Rotation paths and how fast each direction turns (deg/step):
Each turn is a multiple of 5 degrees from 10 to 175, or 0.
Each row of a path follows its step; steps can be skipped.

step 3: -92, 83, 133, 360, -25, -243, -289, -164, -133, 346, 101, -73, 132, 35, 231, -177, 27, 127, 212, 284, -202, 77, 108, 2, 277, 22, -211, -367, 192, -116, -285, 88, 138, -371, 108, -122, 2, 173, 136, 359, -43, 190, -82, 136, -278, -45, 163, 111, 9, -365, 48, -228, 212, -23, -105, 45, 306, 299, 63, 165, 71, 24, 14, -191, 1, 47, -61, 60, 268, -284, 89, -102, 333, 130, 132, 83, 76, 141, 255, 343, 99, 35, 154, 191
step 9: 301, 128, 160, 80, -51, -234, -192, -10, 157, -87, 50, -72, -5, -85, -188, -180, -162, -193, 343, 238, -283, 27, 30, -22, 312, 239, -340, 106, 302, 171, -91, -374, 226, -222, -191, 3, 456, -55, -1, 140, -73, 212, 336, 120, 3, -239, 287, 179, 201, -185, 92, 8, 57, -267, 66, -268, -36, -101, -128, 211, -74, 159, -239, 105, 10, -17, -29, 194, -49, -413, 129, 120, 182, -53, 85, 330, 56, -123, -20, 108, -56, 99, 207, -218
step 21: 184, 166, -10, 196, -74, -364, -125, -327, -141, -39, -177, 30, -104, 68, -86, 10, -149, -79, 55, 310, 36, -172, -242, -158, 319, -117, -76, -404, 66, -18, -51, 175, 254, -468, -101, -241, 16, 71, -66, -54, 86, 120, 341, 293, 39, -101, -112, 207, 183, -200, 263, 14, 227, -139, 209, 23, -31, 122, 8, 32, 3, 101, 195, -100, 87, 401, 121, 48, 194, -313, -188, 371, 1, 42, 110, 17, 216, 383, -90, 184, 219, 185, 125, -207
step 30: -286, 137, 49, 50, -142, -201, -80, -30, -96, -111, -119, -79, -29, -238, 80, -86, 0, -74, 463, 133, -261, 173, 90, -125, 273, 205, -393, -268, -47, 39, -80, 45, 159, -262, -30, -157, 294, 89, 12, 190, -174, 251, 305, -38, -108, -1, 209, 118, -168, 59, 288, -50, 54, -286, 450, -278, 371, -72, -158, 288, -372, 57, 32, 80, 133, 246, 187, 70, 224, -174, -203, -191, -132, 90, -129, -14, -107, -117, -33, -35, -1, 286, 98, 238
step 32: 224, 37, 222, -93, -41, 49, -259, -290, -357, -113, -52, -90, -324, -164, 140, 63, -131, 214, 69, 236, -399, 160, 61, -84, 179, 216, -239, -44, 336, 89, -166, 107, 292, -507, 190, 28, -20, 149, 66, 226, -84, 269, 110, -101, -200, -40, -101, 402, 58, 73, 3, 123, 12, -45, 84, 172, 194, -372, 28, -18, 257, 146, 200, -99, -143, 201, -7, 50, 112, -166, -152, 291, -41, -4, -220, -21, -185, 81, -196, -65, 305, -278, 61, 10
step 36: 47, 64, 52, 219, 159, -434, -167, -194, 59, 138, -14, 7, -22, -34, -23, 81, -116, 164, 234, 181, -310, 127, 329, 245, 187, 113, -67, -76, 39, -91, -99, 36, 1, -207, 8, -233, -161, 77, 95, 351, -60, 404, -21, 196, -409, -83, 231, 120, 48, -359, 205, -142, -142, -44, 388, 383, -210, -497, 89, 68, -120, 110, -15, 3, 120, -157, -166, 143, 170, -183, -12, 23, 343, 150, 125, 234, -33, 118, -93, 88, -97, 120, 179, 92
step 37: 13, 154, 128, 132, 383, -501, -11, -155, -35, 237, -36, -35, -55, -65, -116, 213, -291, 119, 30, 221, -367, 19, 213, 136, 283, -151, -55, -78, 76, 29, -128, -38, 220, -132, 295, -31, -30, 374, 187, 339, 188, 275, 274, 125, -149, 68, 124, 314, 120, -190, 422, -67, 113, -27, 4, 214, 6, -54, -49, 189, 15, 101, 101, -294, 184, 253, -207, -145, 82, -33, -161, 77, 185, 150, 32, -219, -35, 391, -252, 11, -80, 36, 91, -14
step 38: -60, 274, 210, -148, 199, -263, -65, -243, -97, 78, -149, 201, -207, 258, -163, -134, 255, -176, 243, 142, -296, -50, -11, -144, 377, -97, -49, -21, 281, 54, -5, -53, 329, -289, 135, -18, 152, 265, -91, 297, 77, 105, 322, -21, -254, 165, 178, 318, -2, -118, 125, -120, -2, -12, 49, -32, -174, 71, -360, -56, 17, 86, 125, -59, 243, 116, -308, 67, 29, 207, -345, 7, 285, -48, 127, -367, -2, 265, -42, 344, -60, 12, 184, -141
Speeds:
15, -46, -16, -18, -9, -28, 52, -74, -8, -5, 9, -9, -14, -70, -4, 8, 27, -31, -32, -28, 19, -11, -31, 82, -18, -29, 29, -56, 17, -17, 75, 80, 24, -5, 3, -42, 35, -8, 56, 14, 24, -30, 11, 14, 1, -52, 35, -75, 28, -6, 87, 11, -10, -64, 50, -22, -44, -69, 54, 39, -25, 65, 1, 21, 12, 1, 53, 58, 10, -54, 8, -47, 50, 2, -39, 37, 12, -75, -50, -63, 21, 60, -45, -10
70
5, -30, 17, 4, -16, -36, -89, -42, 56, 19, 8, 38, -28, 19, -55, -57, -32, 9, -29, -8, 81, 4, 2, 45, 1, 25, 27, -23, 5, 19, 56, 18, 57, 12, 4, -26, 76, -21, -9, 67, -30, 64, -63, -44, -19, -68, 15, 33, 3, 31, -51, 37, -17, -2, 14, -30, 53, -14, -20, 2, 22, -35, 22, 53, -15, -68, 15, 45, -26, -28, 47, 14, 35, -48, -5, -88, 40, 21, -2, 39, -2, -128, -33, 39
110
-77, 2, 47, 23, 32, 2, 20, -70, 91, -12, 26, 62, 27, -8, -43, -17, 40, 27, -31, -42, -18, 1, 31, 1, -15, -60, 53, -58, 4, 14, -27, 47, -9, 6, -5, -39, -37, -38, 37, -33, -32, 51, 25, 6, -51, 11, -7, -43, 29, -23, -37, -31, -43, 88, -56, 3, -20, 50, 4, -1, 27, 37, 45, -44, 12, 73, -52, 17, -14, -35, -69, 24, 57, -31, 8, 52, 57, 76, -71, 54, -3, 18, 21, 36
20
-6, 4, 26, -71, 23, 5, -19, -5, -45, -33, -105, 68, -15, -31, 46, -11, -18, 2, -93, -64, 40, -14, 68, -41, 47, -10, 18, 22, 25, 34, 46, 99, -69, -63, -50, -6, 32, -31, 0, -39, 41, -11, 29, 19, -40, 31, 37, 28, -12, -12, -1, -23, 29, -7, -61, 29, -31, 20, -17, -22, 33, 53, -18, 13, -19, 6, 17, 9, -5, 21, -33, 71, -48, -41, -3, -32, -61, -51, 28, 1, 45, -66, -41, -57
55
-13, 76, -61, -33, 49, 27, 23, -19, 37, 38, -15, 70, -54, 77, -13, -1, -37, -43, -19, -17, 0, 5, 28, -1, 27, 46, 64, 2, 57, 37, -30, 18, 41, 75, -97, 25, 36, 40, -63, -4, -77, -5, 42, 19, 5, -72, -53, -5, -28, 99, 45, -24, 16, -54, -5, 15, 17, 5, 31, 18, 36, -14, -48, 17, 34, 48, 39, 7, 50, -4, -37, -48, -14, -11, -18, 48, 25, -9, 49, 44, -12, 40, 22, 3
85
1, 57, -27, -42, -9, -3, -28, 20, 34, 24, 69, 7, -53, 94, 63, -58, -9, -22, 7, 15, -7, -53, -52, -18, -68, -32, 36, 32, 18, -40, -8, 54, 89, -37, -39, 0, -22, -36, 41, -46, 0, 26, 37, -70, -5, 47, 51, -44, 66, 10, -21, 29, -26, 1, -8, 60, -3, 2, -7, 25, -50, -15, 22, 16, -4, 4, -36, -24, 65, 24, 59, -15, -76, -16, 24, -30, -64, -16, -84, 26, 6, 21, -75, -20
65
-77, -49, 24, 53, -21, 51, 56, -38, 42, -16, 15, 35, -12, 40, 20, 57, -25, 25, -1, 35, -61, 7, -12, 79, 38, 9, 14, 76, -29, -53, 49, 30, 13, -28, 12, 125, -8, -11, -24, 49, 59, 43, -45, 48, -31, 21, -36, 4, 36, -38, 14, -6, 23, 52, -36, 34, 30, -62, 69, -29, 63, -14, 4, -3, -12, 25, 30, -22, 82, -42, 7, -26, -10, 37, -1, 4, -18, -40, 25, 33, -17, -56, -49, -3
85
-11, -81, -64, -38, -10, 35, 5, -6, 29, 12, 21, 7, -46, -32, -65, 6, 32, -68, 15, -68, 31, 56, 28, -30, 96, -18, -11, 30, 54, -16, -65, -16, 1, -92, -62, 38, -16, 3, 66, 31, -5, 36, 1, -2, 13, -34, -6, -30, 76, -31, -9, -60, -31, 6, 20, -6, 48, 60, 9, -77, -15, -12, -16, 28, -15, 30, 31, -42, -31, 17, 85, -12, -26, -5, 19, -19, 35, 35, 10, -100, -31, 21, -6, -16
20
